0: array([-0.579, -0.115, -0.133, -0.136, 0.409, 0.678, 0.910, 0.275,
       1.250, 1.112, -1.052, 0.256])
1: array([0.116, -1.149, -0.513, -1.310, 0.356, -1.145, 1.283, -1.654,
       2.547, 2.031, -0.921, 1.018])
2: array([-0.582, -2.922, 1.011, -1.695, -0.729, -0.023, -0.791, 0.746,
       -0.347, -0.807, -0.082, 0.362])
3: array([0.528, 1.059, 0.786, -0.207, -0.758, -0.315, 0.447, 0.104,
       0.772, 0.449, 0.069, 0.778])
4: array([-2.110, 1.317, 0.998, 1.772, -0.816, 1.815, -3.662, -0.166,
       -2.046, -1.034, 0.513, 0.030])
5: array([-0.345, 0.016, -0.803, 0.901, 0.023, -0.781, -1.140, 0.837,
       -0.890, -1.283, 0.803, 0.194])
6: array([0.288, -1.221, -0.420, -0.126, 0.819, -0.665, 0.054, 0.038,
       -0.886, -1.519, 0.946, -1.516])
7: array([-0.047, 0.102, 0.192, 0.048, 0.029, 0.408, -0.184, 0.177,
       0.035, 0.661, 1.085, 0.415])
8: array([0.458, 0.919, 0.324, -1.873, 1.314, -0.390, 0.360, 2.966,
       -1.062, -0.563, -0.267, -0.013])
9: array([0.854, 0.037, 0.927, -0.363, 0.134, 0.756, -1.520, 1.035,
       -1.394, -0.383, -0.434, 0.301])
10: array([-0.368, 1.349, -1.272, 1.301, 0.299, 1.322, 0.095, -0.083,
       0.235, 0.497, 1.083, -0.228])
11: array([0.059, -0.587, 0.014, 1.108, -1.747, 0.624, 1.091, -1.682,
       0.842, -0.011, -0.408, -1.393])
12: array([-0.653, 1.341, -1.659, 3.083, -0.237, 0.560, -0.333, -1.603,
       1.471, 0.858, -0.150, -0.698])
13: array([0.293, -0.237, -0.440, 1.120, -0.396, 0.408, 0.087, -0.138,
       -0.260, 0.635, 1.655, -0.620])
14: array([1.125, 3.250, 0.573, -0.937, -0.415, -0.388, -0.315, -0.164,
       0.290, -0.321, -0.267, -0.621])
15: array([1.411, 1.774, -0.022, -0.354, -0.149, -0.278, -2.390, -0.703,
       -0.573, -0.827, 0.067, 0.146])
16: array([0.965, -0.504, 0.207, 0.193, -0.016, -0.128, 0.213, 0.406,
       0.023, -0.764, -0.730, -1.971])
17: array([1.107, 1.978, 0.577, -0.678, -0.638, -1.184, 1.165, 1.213,
       -2.051, 0.988, 0.732, 0.344])
18: array([0.529, 0.108, 1.702, 0.012, 0.414, 0.157, -1.070, 0.993,
       -1.690, -0.186, -0.276, 0.107])
19: array([-0.948, -0.740, -1.055, 0.688, 0.616, -1.523, 2.421, 0.655,
       0.103, 0.242, 0.304, -0.274])
20: array([1.278, -0.793, 0.030, -1.231, -2.897, -1.464, 1.994, -2.566,
       3.448, 1.778, -0.692, 0.304])

array([0.058, -1.069, 0.027, 1.447, -2.754, 0.839, 1.036, -1.484,
       1.276, 0.027, 0.126, -1.899]) 11
array([0.319, 0.762, 0.747, -0.302, -1.206, -0.505, 0.515, 0.273,
       0.718, 0.443, 0.132, 0.624]) 3
array([0.511, -0.524, -0.789, 0.060, 1.377, 0.731, -0.907, 0.441,
       0.433, -0.402, 0.363, -0.143]) 7
array([-0.661, -0.940, 0.516, 0.662, -1.199, 1.259, -0.041, 0.134,
       1.232, 1.288, -1.250, 0.121]) 0
array([-0.170, -1.728, -1.505, 1.116, 2.854, 0.439, 0.700, 1.479,
       -0.594, 1.027, 0.470, -0.347]) 19
array([0.296, 0.736, -0.008, -1.651, 1.717, -0.327, 0.523, 3.045,
       -1.467, -0.409, -0.393, -0.084]) 8
array([0.395, -1.551, -0.876, 0.172, 0.675, -0.659, -0.194, -0.143,
       -0.732, -1.891, 1.356, -1.241]) 6
array([0.642, 1.558, -1.409, -1.017, 1.312, -1.145, 0.577, 1.845,
       -0.910, -1.288, 1.070, -0.665]) 8
array([0.607, 1.282, 0.958, 0.508, -1.601, 0.663, 0.339, -1.072,
       0.858, 1.562, 0.457, -0.053]) 3
array([0.778, 1.159, 1.095, 0.370, -1.644, 0.530, 0.062, -1.437,
       1.054, 1.601, 0.363, 0.180]) 3
array([-0.584, -0.282, 0.031, 0.617, 2.899, 0.270, 0.964, 0.281,
       -0.088, 0.131, -1.237, -0.121]) 0
array([-0.568, 0.058, -0.435, -0.820, -0.911, -1.350, 0.900, 0.868,
       0.094, -1.069, -0.904, 0.175]) 3
